One turn moves every row onto another: examples first, then more rows asked
pada: [ 23.1  19.8   9.7  -8.2 -21.5  23.5   5.0  11.5 -14.7  -6.7  -6.5 -11.6]
Vurez: [ 11.7  25.3   7.0 -14.8 -21.0  14.7   9.0  16.7  -9.9 -11.1  -6.0 -17.1]
zom: [-14.2   7.6  -1.4 -11.7  35.3   7.5 -16.6 -21.0  -2.6  19.2   3.6  -8.0]
Sobak: [ 12.7 -12.7   8.5   4.6  12.3  11.3  25.6   4.3 -17.6 -19.0   8.6  30.3]
Rur: [ 15.8 -10.6  12.7  10.9  12.2  -5.4   5.0  -3.3  -5.9   5.6  33.7  36.5]
pafu: [ -0.9  19.9  17.8 -17.4 -28.5 -16.1   3.6   0.8 -23.1   6.2   8.8 -18.6]
Pib: [ -7.2  -6.4  -0.5 -37.2  23.9 -26.4 -10.1 -19.5 -13.1   3.1  -0.3  13.6]
Zodig: [ -7.0  -2.6  -3.6 -36.8  14.1 -28.0 -17.2 -19.6 -16.1   8.1   3.6  15.3]
sib: [ 16.7  -7.8   5.1   8.3   9.5 -10.1   7.2  -3.1  -1.4   4.9  31.6  41.3]
Gozo: [-10.0   3.8  -5.2   9.6  -3.4  -5.9  15.6   2.0  19.7  21.0 -23.2 -23.0]
Kis: [ -7.8   3.3  -8.0  15.6  -3.5  -8.7  19.5  -3.1  13.7  14.8 -27.0 -18.0]
duban: [-18.2   3.8   5.5 -12.0  31.7  -5.8 -18.6 -26.2  -6.7  18.4   1.0 -10.0]
busik: [ -5.7  -2.1  -9.4 -34.7  18.6 -27.0  -0.2 -26.1 -13.0   4.1   8.3  15.0]
musoz: [  2.8   4.0   7.4 -43.7  21.3 -22.8  -6.8 -20.3 -15.2   8.2   2.6  14.4]
Gar: [ 14.3  20.5   7.9  -7.8 -17.8  27.5  -2.1  12.0  -9.6  -9.0  -1.2 -13.3]
sug: [ 13.4  24.0   9.2 -18.7 -19.8  24.8   7.7  11.8  -6.5  -6.7  -2.2 -13.9]
popaz: [ 27.1  -3.9   7.7  -5.5  -2.4 -12.0  11.4   5.1  30.8  24.4 -20.4  17.0]
kot: [  8.9  17.8  13.4 -17.0 -16.4  25.8  12.6  13.5 -11.3 -10.7  -2.7 -15.0]
gerub: [ 23.6  -0.5  11.9  -2.9   3.5  -3.4  13.2  11.9  31.4  27.0 -19.6  12.7]
Kab: [  0.9   2.9   6.1  18.6   0.0  -4.0  16.5  -7.7  12.2  24.4 -24.3 -20.8]
kedur: [-11.1  -3.1   3.5 -36.7  19.4 -19.3  -7.5 -26.9 -14.9  11.0   8.5  13.9]
Zoz: [ -4.7   9.1   3.3 -38.0  21.8 -25.1  -3.2 -23.0 -17.2   1.7  10.0  14.3]
Zofum: [ 11.4 -16.5  -2.6   1.1   1.0   4.9  19.7  -2.1 -25.2 -18.2   2.3  30.5]
maleg: [ -8.7   1.3   8.7  19.0  -4.7  -5.9  15.6   6.6  15.9  22.5 -20.5 -20.9]
sas: [ 19.6  27.1  17.1 -12.4 -11.5  19.5   7.0  12.1 -12.7  -7.3 -13.9 -13.7]
Zev: [ 22.5   5.1   2.6   6.5   2.5 -11.1  10.0  -1.7  32.3  31.9 -14.1  11.3]
nor: [ -2.3   2.6   0.9  18.7  -8.7  -6.1  19.0  -3.0  13.2  28.3 -23.8 -15.2]
Fumo: [-14.2   6.6  -5.8  -7.9  30.1  -0.9 -16.6 -26.0   4.4  17.9  12.1  -3.6]
gota: [  0.4  13.9   8.1 -27.7 -34.6  -9.6   1.4   8.7 -21.0  -0.9   9.5  -8.6]
Rabak: [  6.9 -14.2   0.3   6.9   5.9   6.6  26.6   0.5 -29.5 -17.6   4.1  22.3]
sise: [ 10.6 -21.4  16.2   7.6  10.9  -5.8   3.4  -4.0  -2.6  11.1  26.4  39.8]
tasen: [  2.0   3.3   2.2  18.4  -4.6  -5.3  11.2   4.0  16.6  24.0 -25.8 -18.9]
vomi: [ 16.5 -12.4  10.5   3.2  12.2  -2.3   9.6 -10.2  -7.9   6.3  28.3  40.9]
mivez: [  8.4 -18.3  17.5   8.0   7.9  -9.9   8.2  -1.6  -2.8  12.3  33.1  34.7]
fipun: [ -0.1  18.8  17.4 -19.9 -32.1 -17.4  -3.2   0.8 -15.6   3.2  18.1 -12.5]
budel: [ 16.9 -16.3   6.6   1.7   7.4   1.0  -5.5  -6.9  -4.4  11.0  31.2  39.1]

Zev -> Sobak
vomi -> Vurez
Rur -> sug
Now these:
budel -> sas
pafu -> Fumo
fipun -> zom
pada -> Zoz
Gar -> musoz
Kab -> sib

One turn moves every row onto another: examples first, then more rows asked
gazun: [ 10.3 -10.9 -15.1   8.6  13.7 -22.6  -4.8  12.5  11.5 -10.4   7.9  -0.7
 -25.7  33.9  26.4  -5.9]
Simin: [ -0.5   4.2   5.2  -0.4 -17.5   8.3 -10.0   7.3  -7.6 -14.8 -16.1 -26.9
  28.0   6.6  -7.1  -9.7]
Dokuv: [-13.8  25.6 -25.8  13.0  -8.9 -18.6   3.7   8.4  -2.6   7.6 -25.4  -9.7
  11.6   3.4  15.4  18.4]
tatig: [-32.8 -41.8 -10.7   9.1 -12.2   7.2  -5.2   9.4   8.6  10.0  -2.0 -13.5
   1.5  -8.4   4.9   7.5]
meruk: [ -2.2  11.5   5.4  19.9  -1.0   3.2  15.4  -0.6  24.8 -25.8   5.2  -1.1
 -15.3  26.5 -20.2  -5.4]
Naza: [-28.4 -17.7  -9.2  17.4   2.9  -6.6 -13.5  10.4 -13.4  37.3  -5.8  18.1
  -0.9  -9.3   2.8  -2.5]
doso: [-26.6  -7.6   2.6   0.6  15.2 -10.9   9.1  20.0   0.2 -13.3   4.2 -15.8
 -17.9  25.1  20.8 -26.0]
Zano: [  0.3  37.9  -3.2   7.1   3.2   5.9  -4.1  -0.9  -5.9  -8.5  10.0  21.0
 -33.5   3.1  -6.1  19.3]
remuv: [-31.6 -10.3  19.6 -13.8  23.7  -0.9   2.3  -5.7 -18.2 -15.7  20.5  -2.5
  -5.7  11.3   4.7 -19.8]
Pum: [  0.4  21.1  -7.4   8.0 -13.2  10.6   5.3  13.5  13.9 -16.2  17.3  -8.7
 -29.9  20.7 -16.9  19.8]
kal: [  8.5   6.1 -16.0  -5.6   4.1 -12.1  -2.8 -24.0  16.1 -12.1 -28.0  18.4
   7.5 -10.4  21.7  24.2]
mer: [-23.1  -2.1  -2.1 -20.2  17.5 -12.9  15.1 -40.3   9.2  -3.0  -0.6  17.1
   8.0 -16.5 -18.7 -11.3]
Zege: [  7.3 -39.2  -1.8   0.9   2.0  22.3 -24.0   0.8  -8.8  -1.6  -6.5   6.1
   0.3 -14.0  13.9  11.3]
zakef: [ -0.1 -32.4   6.3  26.1  25.1   4.1   1.3 -14.6 -11.7  -5.6 -11.0  12.7
  18.1  -3.0   7.4  -4.9]
mapop: [ 36.7  17.8 -31.1   1.5   1.5 -14.2 -17.7  -2.8 -10.5  -2.2  -6.8  -8.2
 -10.5  -0.7  10.4   8.0]
buge: [-16.2  31.7   7.8   5.2   0.7  10.8 -17.3 -21.8   8.3 -23.2   9.3  22.4
 -31.5  -9.0  -3.2  -7.9]
Navu: [ -0.7 -25.0 -10.2  15.2  23.7  -5.6  16.9  15.0  -9.4  20.0 -17.6  22.1
   1.3   7.0   6.0  17.6]
Retel: [ -4.5   6.1  14.5 -12.6  -0.2  -5.9   3.2  -4.9  -3.4  12.2 -18.8  21.1
  30.0  13.5 -29.5 -15.5]
pog: [  7.9 -16.2 -13.2  -9.5   5.8 -16.4 -22.8 -15.2   0.0   3.2  32.0  14.4
 -24.2  19.6   7.6  13.3]
midub: [-32.0  21.8   7.0  20.4  -2.5  -1.7   4.4 -13.2  24.5 -13.1   6.8  14.5
 -23.9   7.5 -20.4 -22.1]
bes: [-17.5  -9.2   6.8 -19.1  19.0 -12.9  -8.1 -20.7 -17.5   7.9  36.3  20.6
 -15.5  10.0 -10.1   1.4]
kufe: [-14.3  -9.9   3.7 -25.8   8.6   1.3  21.2   8.1  15.3 -11.5 -12.8 -13.6
   6.0  -2.7 -25.1 -29.0]
sasi: [ 15.2   8.3 -17.7  -7.1  -2.0  -8.8  11.1  36.6   0.2   1.5 -20.1 -19.4
  -2.4  14.7 -12.1 -16.9]
pipap: [ -2.8  14.9 -29.4  -7.8   0.2 -19.3 -18.4 -36.0  -2.8   9.2   6.2   6.1
  -9.8 -23.4  -0.1   6.3]
Repi: [-16.1  -4.1  -8.7 -29.7 -20.9  -7.7 -16.2 -19.0  25.1  13.2 -13.6  24.0
  10.0  -9.1 -10.8   3.3]

doso -> pog
Naza -> tatig
pipap -> kufe
Now these:
meruk -> Zano
Dokuv -> Repi

